In the rows, zero is written as 128.
Each row of M is roughly a mix of the hidden directions of one of several groups.
M:
[[153 105 156 112 144 153 146 147 122 114 130 100  97 157 133  92  94]
 [127 151 123 141 104 112 134  84  93 151 104 154 168 143 137 118 152]
 [161 166 119 113 157 150 103 120  81 133 107 113 138 149 126 122 101]
 [ 92 142 143 125  74 132 165 159 132 104 118 119 131 146 122 124  98]
 [147 170 148 108 128 127 100 118 152 153 156 114 124 168 145  97 111]
 [138 136 130 109 167 142  72 145 122 147 145 128 121 154 147  90 115]
 [ 71 125 125 118  99  94 138 118 135 123 112 147 170 143 127 150 146]
 [153 126 159 124 128 140 127 117 138 155 153 115 113 159 140  63 121]
 [139 108  85 135 127 151 140 117 141 113  68 146 144 103 132 136 154]
 [143 119 150 148 125 151 141 108  94 127 117 150 140 178 129  83 147]
 [152 157 150 146  98 109 132 106 141 143 163 139  82 121 130 156 107]
 [151 150 115 142 144 135  86 104 107 183 140 135 127 104 123  98 135]
 [108 141 134 109 144 138 106 109 115 120 107 137 174 188 114 119 140]
 [151 122 120 150 138 130 116 152  88 152 146 136 112 101 167  84 138]
 [162 173 113 138 135 146 100 133 139 160 154 107 132 101 136  93 136]
 [137 158 139 138 112 115 150 131 148 117 163  99 111  96 101 174 112]
 [138  95 141 137 125  97 151 132 135 125 157 128  76  92 138 160 116]
 [103 100 142 118  86  88 167 111 147 155 129 123 128 117 151 108 126]
 [135  72 140 159 110 135 171 117 109 133 117 147 103 111 125 104 140]
 [141 132  99 151 112 153 134 159 103 136 107 135 131  98 164  82 140]
 [101 105 152 136 127 138 117 116 112 144 129 155 149 175 116  79 149]
 [130 100 143 104 162 111 103 128 119 160 152 117 128 145 159  79 131]
 [132 124 139 121 110 106 159 109 183  97 130 126 116 138 129 178 130]
 [118  83 133 118 166 113 113 102 118 136 127 135 110 112  89 171 119]
 [159 113 147 159 126 150 133 108 112 152 139 146 113 144 130  69 149]
 [130 147 110 114  96  90 164 116 134 121 106 111 136 101 154 171 114]
 [141 166 106 135 134 160  96 140 112 158 125 116 154 118 128  77 135]
 [ 76  96 150 129 110 118 138 124 132 126 126 154 155 169 120 105 152]
 [149  93 148 135 150 143 116 133 112 154 149 134  94 138 140  70 124]
 [123  96 133 115 144 109 137  93 158 107 116 136 118 133 105 188 132]
 [119 134 116 139  83 125 150  95 130 123  79 169 143 148 141 137 141]
 [146 166 123 134 116 185 110 135 137 117 104 140 130 165 115  99 118]
 [112  98 122 145 104 115 187 119 125 109 108 124 144  96 110 153 147]
 [125 129 139 125  86  92 151  80 137 150 115 153 135 152 159 123 137]
 [ 98 125 106 104 121 101 122 108 126 130  88 150 174 149 158 137 147]
 [ 98 152 107  90 117  89 123 122 128 139 109 108 154 108 136 165 102]
 [119 101 150 118 125  97 155 109 142  91 126 148 125 170 147 166 140]
 [109 148 138 115 130 135 116 123 110 116 114 139 172 195 134 106 142]
 [137 176 144 100 122 118 110 113 159 147 148 105 144 167 143 104 116]
 [ 80 110 134 126  94 139 153 158 102 117 102 128 125 123 101 128  91]
 [126 144 141 133  91  98 180 106 153 121 142  99 138 110 113 157 129]
 [104 103  97 125 165 137 109 163 104 103 111 131 140  97 115 159 137]
 [168 163 121 144 145 155 110 104  78 135 111 141 142 151 125 113 135]
 [156 127 120 130 161 152 102 159 149 122 155 108  88  93 117 137 113]
 [147 137 138 115 159 112 108  92 144 118 138 140 151 179 148 138 163]
 [121 169 116 137  90 157 134 163 130 144 127 102 134 104 118  91 104]
 [146 162  95 133 131 165 108 128 130 139 100 126 167 129 135  88 152]
 [155  92 127 144 158 107 119 128 104 145 155 141  91  92 156 129 140]
 [113  90 137  98 165  93 124 131 123 149 152  96 145 125 151  99 139]
 [171 164 115 160 138 157 124 113  93 105 112 150 138 143 124 142 152]
 [127 134 151 118  94  79 162  87 151 149 147 116 136 135 148 130 132]
 [117 128 116 144 103 147 136 169 103 148 125 115 108  77 120 101  98]
 [177 162 110 123 141 130 112 108 104 165 125 107 114  96 141 122 105]
 [184 162 105 155 148 151 110 123 118 130 136 129 108  91 128 145 136]
 [146 151 147 153  79 147 179 109 152 119 124 117 122 134 104 121 123]
 [ 96 135 121 114 106 105 156 132 133  86 102 131 156 143 132 177 129]
 [116 130 114 117 165 152  85 115 103 155 109 123 154 124  84 115 124]
 [170 144 116 115 146 137 132 148 135 113 130  91  93  95 137 152  92]
 [126 112 127 131 113 121 150 129 158 126 135 112  89  79 102 167 101]
 [ 97 125 116 123  90  80 145 113 154 153 129 130 138  89 144 148 135]
 [120 122 139 112 131 113 140  99 151  93 109 145 151 183 134 158 149]
 [104 151  94 107 149 125  82 145 121 113 107 142 154 130 136 170 129]
 [107 100 133 113 124 116 151 163 174  96 141 108 105 111 129 157 112]
 [144 159 136 139 131 140 131 151 143 112 165  94 107 100  91 160 108]
 [ 82 131 119 106 122 109 131 148 148  90 114 125 150 132 122 182 123]
 [149 119 153 126 135  90 139 110 159 118 173 126  94 131 145 166 132]
 [133  91 158 149 129 154 137 128 125 130 142 146 115 164 122  72 149]
 [131 143 116 154 117 144 142 146 127  98 126 130 110  91  91 184 119]
 [124 152 107 129  93  92 160 107 129 121 105 131 148 106 150 173 135]
 [103 100 123 126 118  89 173 119 129 116 123 109 155  94 123 161 148]
 [143 134 154 117 151  97 113 101 160 137 177 113 105 132 116 162 124]
 [ 93 108 115 104 126  85 146 111 129 128 103 124 177 127 149 141 154]
 [174 159 127 130 152 159 114 117  78 125 108 123 132 156 127 112 113]
 [120 131 116 124 147 149  99 128 117 163 129 108 124  85  75 126 101]
 [163 165 146 157  97 153 131 120 141 132 146 143  82 136 113 130 104]
 [121 136 131 137  81 128 166 158 151 122 138 108  98  92 125 134  97]
 [117 160 124 100 108 103 120  97 147 141 109 134 166 169 158 124 134]
 [111 106 117 139 134 143 116 158  72 154 119 131 118  92 118  97 108]
 [ 88 104 129  99 114  99 144 153 171 114 136 107 120 108 131 155 110]
 [ 94 140 119 109  95  91 156 116 126 113  98 128 164 136 141 164 125]
 [122 114 110 117 158 162  88 146 109 127  96 149 144 155 140  90 135]]

Here is one row from each group, named. Which group is each of the other rows in?
[127 113 141 144  80  99 181  87 135 138 116 144 124 127 138 133 140] : V
[126 119  91 139 109 157 147 140 119 112  69 146 151 118 147 108 147] : J
[131 116 122 144  92 100 170 124 165 122 137 128 110  87 148 153 143] : D

[180 153 130 139 133 145 130  97  81 150 112 126 128 141 141  95 123] : D
[159 130 136 158 130 165 105 139 114 135 140 159  72 130 119 116 109] : V
[127 117 122 132 109 153 136 110 123 132  80 159 147 167 142  83 141] : V
[134 126 132 130 160 112 104 154 119 128 175 113  94  90 119 161 112] : V
[140 116 114 123 168 135 101  99 113 126 102 152 160 160 141 122 168] : J
[149 158 151 113 147 126 105 138 147 145 181  90 111 137 126 111 107] : V
[145 124 102 125 177 148  84 101 119 154 111 130 147 110 106 123 149] : J
[161 161 121 153 138 152 111 100  82 135 112 152 147 149 125 113 149] : D
[153 116 144 132 151  99 120 118 139 146 180 118  85  98 132 150 121] : J
